128 stands for zero in the data rows.
Here is a table of points, one per row:
[137 130  76 128 136  73  82  75  96  57 171 165 155  95 145 141 115 121
 124 167 184 150 108  77  57 162 106 167 164 208 106 137 120 103 107 141]
[143 110 177 122 139  66 165  58 124 122 166 115 101 132 117 178 115  98
 167 120 115 130 143  97 130 106 129 101 148 164 126 200 134 127 108 122]
[113 123 123 189 118 115 178 137 156 124  91 126 116 113 107 173 129  99
 101  89 104 118 111  98 134 153 143  83 185 131  70 154 132 161 223 123]
[ 57 120  94 118  30 120 144 112 133 116 173 126 151 119 117  84 217  87
 107 126 170 165 128 147 160 123 125 113 123  98 134 125 129 132 142  70]
[ 84  50 153 107 103 126 132 185 133 132 164 164 182 108 117 149  80 106
 151 143 132 109 110  96 120 125  99  74  76 161 175 117 127 116 136 147]
[103  90 106 114 131 124 115 130 112 221 113 171 180 126 124 189  90 159
 169 116 112 150 180 147 105 113 130 195 125 157 109 129 179 134 130 137]
[172 133 108 152 141  89 144 115 108 136 182 140  61 102 140 139 143 108
 141 137 135 136 107 153 176 161 112 141 127 155 128 149 121  95 158 182]
[150 143 133 128 142 124 129 162 134 151 147 103 134 112 150 100 148 107
  54  75 126 101 136 150 169 148 216 145 118  91 138 139 111 141  87 123]
[ 49  92 152 175 111 127  89  94 147  84 154 141 129 127 137 128 161 159
 117 164 107 125 182 116 131  95 118 106  79 110  88  79 138 121 122 122]
[140 137  78  73 136 150 124 151 135 168 178 114  90  91  37 118 132  94
 229 169 134 122 126  96 120 158 147  88 100 104  94 143 118  95 154  97]
[143 139 130 107  94 144 134 172 147  56 133 111 124 125 131 100 119 124
 129  78 113 139 111 183 159 122 121 106 203 217 124 125  78 120 102 104]
[128  83 143  95 138 128 117 140 160 135 100 119 112 144 112 169 184 146
 178  97 146 151 102  97 121 110 131  90 122 116 127  84 127 119 179  81]
[187 103 149 167 169 167 123 119 136 106 109  93 136 137 155 137 181 105
 144 111  85 120 123 113 153 159 100 114 105 138 107 143 156 126  93 132]
[138 137 120  56 143 197  82  91 122  98 147 102 160 124 166 184 110 115
  68 156 137 119 133 124 118 119 105 100 127 141 154 198 147 154 147 105]
[123 121 120  30 166  64 102  99 106 117 103 141 145 127 114 179 108  99
  90 129 159 112 145 133 153 139 101 158 136  99 121  94 145 116 174 156]
[109 167 193 102  95 112  97 140 136 107 127 120  88 174 124 217 124 102
 154  98 132  92 131 129 122  92 145 191  98 132 137 109   3 105 128 100]
[157 143  98 145 110 129 174 100 132 155 110 102 104 100 144  99 133 183
 159 158 123 106 120 126 129 131  91  62 104 143 105 142 127 108 102 141]
[137 156 146 137 122 106 117 103 115 117 121 139  72  90 119 137 156 175
 134 120 113 106 160 100 145 111 124 110 103  61 108  89 133 146 152 164]
[ 88 148  81 114 140 153  98 101 145 109 176 117 136 181 116 118  73 138
  75  69  93 129 138  89  96 132  59 168 138  53 166  87 128 137 165 165]
[210 122 138  43 125 115 148 171 125 100 197  97 103 175 164 118 126 154
 157 185 100 148 152 154 129 149 136 107 142  97 108  75 134 206 138 151]
[ 91 100 139 160 121 176 133 187 136 136 122 131  92 119 142 147 143 121
 161 119 115 114 149 161 163 144  79 175 166  87  90 253 137 132 111 104]
[157 124 148 147 155 129 153 106 118 174 114  65 125  98 138 119 116 137
 147 113  98 125 149 110 124 134 128  98 171 125  97  96 105 147 130 129]
[122 114 152 132 131 147 150 177 129 106 129 130 111 126 136 133 135 148
 110 155 173 109 113  94 164 115 116 146 171 130 127  79 103 128 115 125]
[176 144 169 101 123 115 138 150 157 110 142 100 130  87  87  92 136 118
 112 125  94  92 130 159  42 116 176 151  69 141 154 133 157 123 143 151]
[138 145 117 120 125 122 153 141 140 149 142 134 129 170   1 105 115 170
 116  49 154  92 215 112 136 179 102  97 155 133 132 153 145 136  67 169]
[112 153  81 165 140 131  87 163 130  79  68 104 121 145 112 121 107 126
 120 102 141 148 119 126 142 124 199 153  72 146 174 120 166  77 124 152]
[ 97 104 105 142 135  23 161 179 151 121 148 113 146 154 135  94 191 152
  86 189 143 128 129 132 135  94 164 162 152 141  94 140 128 137 121 135]
[119  77 116 124 130 109 129 116 141 104 170 135 140 150 136 134  59 157
 129  87 127  88   0 166  85 141 116 173  79 124  63 144 138 142 140 144]
[152 118 179  46 143 136 132 124 113 117 122 159 152 122 165   0  87 111
 156 137 103 192 132 122 160 132 145 157 143  61  77 157 152 108 122 125]
[120  91  57 100 110 166 106  80 151 116 106 144 136 102 163 134  67 132
  89 144 107 140 204 155 113 155 159 146 156 139 126 144 156 136 172 109]
[158 124  63 145 147 127 145 136 170 129  86  96 104 126 152 130 126 136
 128 104 143 154 164 122  51 115 115  95 149 113 122 143  90 116 124 113]
[157 129  98 149 136 145 134 124 153  77 125 134 164 108 106 154 163 236
 160 105 173 161  90 120 122 132 158 122 145  39 132 187 129 119 133 143]
[102 105 101 130 125 128 160  89  96  57 144 127  91 185  92 143  98  77
 126 151 122  86 150 149 165 115  93 108 116 109 177 103 146  98 114 149]
[111 124 145  89 147 129 181  81 149 146 171 108 124  99 173 137 149 152
 145 116 155  90 156  79 143 102 164 126 155 131 124  73 134  44  81 120]
[113 127 113 179 164  86 107 110  92 104  95  97 150 170  96 103 124 125
 164 126 123  95 136 238 107 135 121 142 123 101 126 116 133 142 118  55]
[100  88 162 105  88 129 116 154 136 133 159 136  86 110 123 184 132 133
 134  77  76 131 138 131 125 114 181 142 151 146  93 132 147 148 120 127]
[108 146 174 159 204  99  78 153 154 123 146 114 109  36 153 106 122  71
 122  93 110 113 109 144 119 113  65  91 161 129 139  98 153 141 158 104]
[103 132 172 124 152 176 116  95 136 131 123 227 100 149  31  66 189 139
 150 125 143 115  84 125 143 136 154 101 166 165 130 117 123 122 144  91]
[120 255 104 130 126  74 133 223 129 104 141 173 206 141 193 178 150  98
 172 108 110 122 144 153 132 160 135  75 116  99 110 130 154 115 121 139]
[ 94 114 124 142 141 145 114 165  89 143 161 112 110 142 182 127 151 177
 149 149 137  64  95 116 125 111 137 142 191 140 166 170 136  84 168 190]
[169 125 121 133 145 153 137 139 146 147 130 144 121 159 140 175  77 125
  86 172 138  85 122 110 126 138 161  82  83 115  91 114 122 123  60 111]
[117 237 126  99 111 126 135 139 128 154 126 148  67 213 163 112 124 128
 117 122 105 148  91  58 103 137 137 108 175 133 155 145 141 197 111  84]
[151 118 123 148 151 174 179 146 137 123 130 159 161 133 148 120 124  74
 113 107 123 146  96 105 147  54 156  76 108  72 145 144  79 105 115 135]
[123  60 150 158  82 119 136 122 119 114 133 124  91 156 151 122 140  85
 111 125  93 132 145  68  88 255 175 141 116 145 126 113 143  85 143  86]
[125 136 111 159  96 109 149 141 117 133 100 232 112   0 106 125 100 127
 109 124 100 130 126 132 127 142 154 161 150  84 198  81 109 150  78 142]
[ 96 126 162 142 166 137 101  69 154 108 150 143 141 136 123 128  85 159
 109 168 149 108 142 125 117 126 162 123 123 149 140 120 112 196 190 119]
[139 111 133 139  84 152  70 137 143 118 117 175 105 139 139 158  96 118
 151 168 142 130 144 169 137  84 118  98 183 123 116  95 116 148 148 180]
[121  97 137 128 139  82 110  99 110 117 121 136 155 121  90 138 136 109
 106 165 125 120 129 145 121 114 134  91 117 100 205 225 119 154  71  91]
[136 123 166 220 147 145 194 143  85  97 105 131 123 164 134  88  75  71
 197 133 177 148 185  89 101 107 134 136 147 117 151 137 128 135 167 142]
[175 119 101 154 173 172  95 148 150 153 203 146 132 135  93 136 175  97
 110 119 144 250 134 141 131 150 115 143 130 132 110 126 110 144 106 168]
[114 205 114 152 140 117  92 104 135 109 151  92 140  89 109 110 133 156
 128 111 165 100 161 155 129 145 159 153 120 139 131 137 119 141 112  96]
[189 160 173 128  70  89 123 122 141 129  84 109 162 108 140 107 136 135
 158 114 188 154 122 120 116 151 118 130 133  99 156 116 113 131 148 147]
[ 64 140 142 103 177 172 132 132 146  92  49 131 111 131 135 116 113 107
 149 135 156 117 148 117 153 153 119 155 105 121  21 133  68 140  89 158]
[172  97  86 117  87 137 144  88 136 131 129 130 163 132 121 119 137  99
 147  85 114  99 145 117 101   0 128 199 113 149 129 142 139 190 133 144]
[145 140 118 138 136 162 125 149  98 134 139 126 154 122  87 139 143 128
 158 124  49 105 155  67 221 155 122 168  79 173 141 119  98 144 143 136]
[137 157 163 126 153 152 219 149 124 143  71 145 170 109  86 168 137 140
  42 193 134 134 111 171 103 138 139 147 145 135 119 108 144 112 147 118]
[187  78 114 163 164 147  74 119 104 160 144 151 158 154 183 150 151 138
 153 125 158  65 110 124 125 146 132 177 121 129 181  81 111 168 136  80]
[105 163 130 113 116 151 163 105 126 155 130 156  74 111 151 128 165 127
  79 146 165  84 114 115  62 134  64 186  49 139 113 154 109 166 171 142]
[137 129 130 147  54 103  84  96 145 200 132 125 105 157 107 134  60 128
 100 171 150 115  78 133 220 100 154 140 115 135 111 143 160 146 136 144]
[138 131 226 132  84 113 122 137 120 146 143 131 166 155 107 123 125 170
  94 117 182 210 198 165 102 139  82 119  94 161 123 144 107 106 134 152]
[129 139  79 146 114 123 127 123 179 169 143 147 106 139 161  96  84 128
 176 133 170 128 110 169 126 138 109 129 132 111 126  97 113  95  78  87]
[128 122 141 114 133 135 157 157 157  99  91 132  88 122 113 135 138 146
 140 105 164 147  85 147 117 135 135 128  95 132 154 117 255 123 109 108]
[ 97 150 116 148 140  77 121 120 181 113  96 101 125 120  97 128 142 191
 134 213   7 188 115 138  94 126 133 164 109 131 196 139 103 140  95 161]
[141  87 118 109 147 105 116 166 126 151  97 148 125 159 163  93 139 159
 115 134 140 124 128 119 181 144 127 126 140 107 157 193  84 100 199 110]
[169 112  95 100 142 100 139 184 166 141  98 121 161  91 122  93 127 111
 149 134 104 124 136  91 149 114  39 134 129 141  96 131 107 102 127  90]
[ 74 136 129 145  92 206 127 156 107 133 146   0 144  70  88 151 103  98
 138 186 162 155 104 155 115 126 145 149 140 128 167 115 135 136 114 138]
Along one direction, these points spread out more than along any other. How far along it is each point below, from 0 to 99? 50 is the average, and the first point above lies past it. One standard deviation of the points above along it is 16.
[127 106  94 124 135 118 154 111 142 152  88  99 172 150 117 103 202  52
 107 125 150 126 107 171 117 152 143 120 152 148 133  89 123 194  95 203] 47
[150 142 143 176 121 151  61 157  81 188 137 139 134 157  80 113 143 116
  72 158  98 104 110 140  43 112 124 144 168  89 104 115 135  21  97 115] 52
[154 141 137 118  74 158 131 142 102 126  88 128 167 132 141 112 157 145
 131 149 127  80 118 100 130 144  75 128 157 141 109 121 178 174  78 124] 44
[105 141 125 135 167  93 154 121  52 143 129  73 143 126  98 148  89 146
  81 106 162 242  81  82 144  99 120 148 103 122 119 104 131 151  90  43] 52
[131 123 124  91  89 135 100 137 190 105  57  84 144 151 125  99 107 151
 101 137 125 132 130 148 149 138 143 135 125 182 162 127 135  65 131 131] 54
[104  98 159 106 151 153 194 127  78 132 127 169  69 139 168 136 141 174
 133  92 119 154 135 214 127 134  98 107  90 166 208  92  94 118 116 130] 51
[151 148 155 118 103 163 136   5 142 135  89 117 159 128 169 137 163  93
 153  97  89 136  68 113 152 154 124 129 163 118 126 145 117  84 112 151] 43
[127 206 124 172 114 153 178  89 131 144 189 129 209 149 148 125  93 166
 132 131  57 124 128 149 152 123 131 124 109 162 117 110 119 113 193  86] 55
[122  89  95 118  82 138  74 138   0  99  95 124 131 105 142 104 120 157
 112  93 112 133 113 119 102 113 163  52  83 138  72 133 112 154 141 164] 56
[130 165 108 109 143 134  97 120  36 129 125 149  70 128 147 147 137 113
 106 144 117 131 156 147 130  75 130 124 139 154 122 124 155 102 154 106] 60
[ 43 136 127 102 183  95 126 108 120 255 107 108 147 137 173 124 136 108
 165 113 120 138 122 134 135 152 133  76 119 132 140 124 132 131 127 174] 44
[145 123 156 168 147 119  93 130 186 138 119 149  73 126 170  94 124 115
 102 131 134 153 143  82 165 115 105 112  92 154 137 127 152 144 117 148] 45
